Look-ups in named tables: a row name and a column name give one cell, copied from the table.

Dof.csv
,Gon,Fizur,Lalub,Mumu,Toz,Gifovab,Nop,Pebop,Nebek,Zitagid
Sosasi,111,158,121,105,78,141,131,171,164,101
Papam,69,161,121,82,165,195,131,99,58,33
Tup,77,77,115,129,171,175,150,37,91,167
Fige,108,156,137,117,78,151,124,5,93,150
Buz,84,110,109,116,122,157,163,100,60,150
Vod,126,103,121,115,114,97,57,100,216,80
Dolip,134,110,121,116,61,56,36,26,134,115
Rit,140,42,96,123,66,9,64,100,152,150
Nipuge,108,67,90,132,78,97,163,145,93,211

Mumu of Papam is 82
Gon of Dolip is 134
Toz of Nipuge is 78
Gifovab of Papam is 195
Gon of Vod is 126
Toz of Rit is 66
Lalub of Papam is 121
Toz of Vod is 114
Mumu of Tup is 129
Toz of Buz is 122
Lalub of Tup is 115
Toz of Sosasi is 78
Pebop of Buz is 100
Mumu of Sosasi is 105
Zitagid of Tup is 167
Gifovab of Vod is 97
Mumu of Fige is 117
Gon of Nipuge is 108
Mumu of Vod is 115
Nop of Dolip is 36

Table Nenedus
,Duleto,Beken,Muvok,Pof,Pitukuz,Vot,Bovimis,Tik,Bunan,Vuv
Sapado,5557,2590,2929,3519,4917,3095,3339,6422,4175,8874
Soso,5479,1895,2038,3353,6305,4578,5448,5273,3930,7590
Fofu,6347,4468,3692,2856,6305,3095,3528,5475,4026,7822
Gonog,5661,3817,3512,2379,6705,3095,3528,5749,4026,7590
Pov,5413,1993,2854,2895,6994,2392,3528,5340,3511,7572
Feton,6175,3200,2276,2895,6415,3697,4730,3895,3289,6859
Mogena,6962,3562,2859,3376,4906,3095,2861,5475,4067,8349
Bovede,5661,3200,2851,2707,5195,3095,2626,6052,4415,7138

Duleto of Fofu is 6347
Bovimis of Mogena is 2861
Bunan of Feton is 3289
Muvok of Pov is 2854
Duleto of Pov is 5413
Vuv of Soso is 7590
Duleto of Bovede is 5661
Duleto of Sapado is 5557
Vot of Bovede is 3095
Beken of Bovede is 3200
Pof of Bovede is 2707
Pof of Feton is 2895
Pof of Pov is 2895
Muvok of Soso is 2038
Tik of Pov is 5340
Muvok of Mogena is 2859
Vot of Gonog is 3095
Duleto of Mogena is 6962

Gal
|  | Narezam | Gidi | Lofe | Tif | Luvaf | Bil | Lus | Giseze | Rem | Lukebuk |
|---|---|---|---|---|---|---|---|---|---|---|
| Namodi | 8.3 | 2.0 | 7.0 | 7.0 | 5.1 | 6.5 | 6.7 | 6.9 | 6.6 | 6.1 |
| Nus | 7.1 | 7.2 | 4.5 | 5.7 | 6.5 | 4.6 | 6.0 | 6.2 | 5.8 | 7.1 |
| Zas | 4.5 | 6.3 | 5.5 | 5.1 | 5.1 | 4.4 | 4.3 | 4.8 | 5.6 | 5.2 |
| Zibiv | 6.6 | 2.9 | 7.9 | 5.9 | 5.2 | 9.3 | 5.7 | 6.5 | 6.7 | 6.0 |
| Nula | 4.9 | 3.6 | 7.8 | 6.6 | 5.5 | 8.0 | 7.0 | 6.1 | 5.6 | 4.3 |
| Gemoguk | 5.2 | 3.8 | 6.2 | 5.3 | 3.9 | 4.4 | 3.6 | 4.8 | 6.2 | 4.9 |
| Refire | 5.3 | 5.5 | 5.8 | 5.7 | 5.4 | 5.0 | 5.4 | 5.4 | 5.6 | 5.3 |
| Natove | 6.5 | 2.9 | 7.9 | 6.0 | 5.1 | 9.3 | 5.6 | 6.5 | 6.8 | 6.0 |
| Rof | 5.6 | 5.4 | 5.8 | 5.6 | 5.3 | 5.0 | 5.1 | 5.4 | 5.8 | 5.6 |
| Dum | 7.0 | 6.5 | 4.8 | 6.9 | 6.8 | 3.6 | 7.8 | 6.4 | 5.0 | 6.0 |
| Rilu | 8.7 | 6.2 | 4.5 | 6.0 | 6.5 | 4.7 | 6.2 | 6.8 | 6.3 | 7.9 |
| Nuzus | 5.3 | 5.5 | 5.8 | 5.8 | 5.4 | 5.0 | 5.3 | 5.4 | 5.6 | 5.3 |

Refire, Giseze: 5.4
Rof, Narezam: 5.6
Dum, Rem: 5.0
Natove, Lus: 5.6
Nuzus, Giseze: 5.4
Zas, Lofe: 5.5
Nuzus, Lus: 5.3
Nula, Narezam: 4.9
Zas, Luvaf: 5.1
Zibiv, Tif: 5.9
Namodi, Gidi: 2.0
Zas, Gidi: 6.3
Rilu, Rem: 6.3
Row with the largest Tif: Namodi

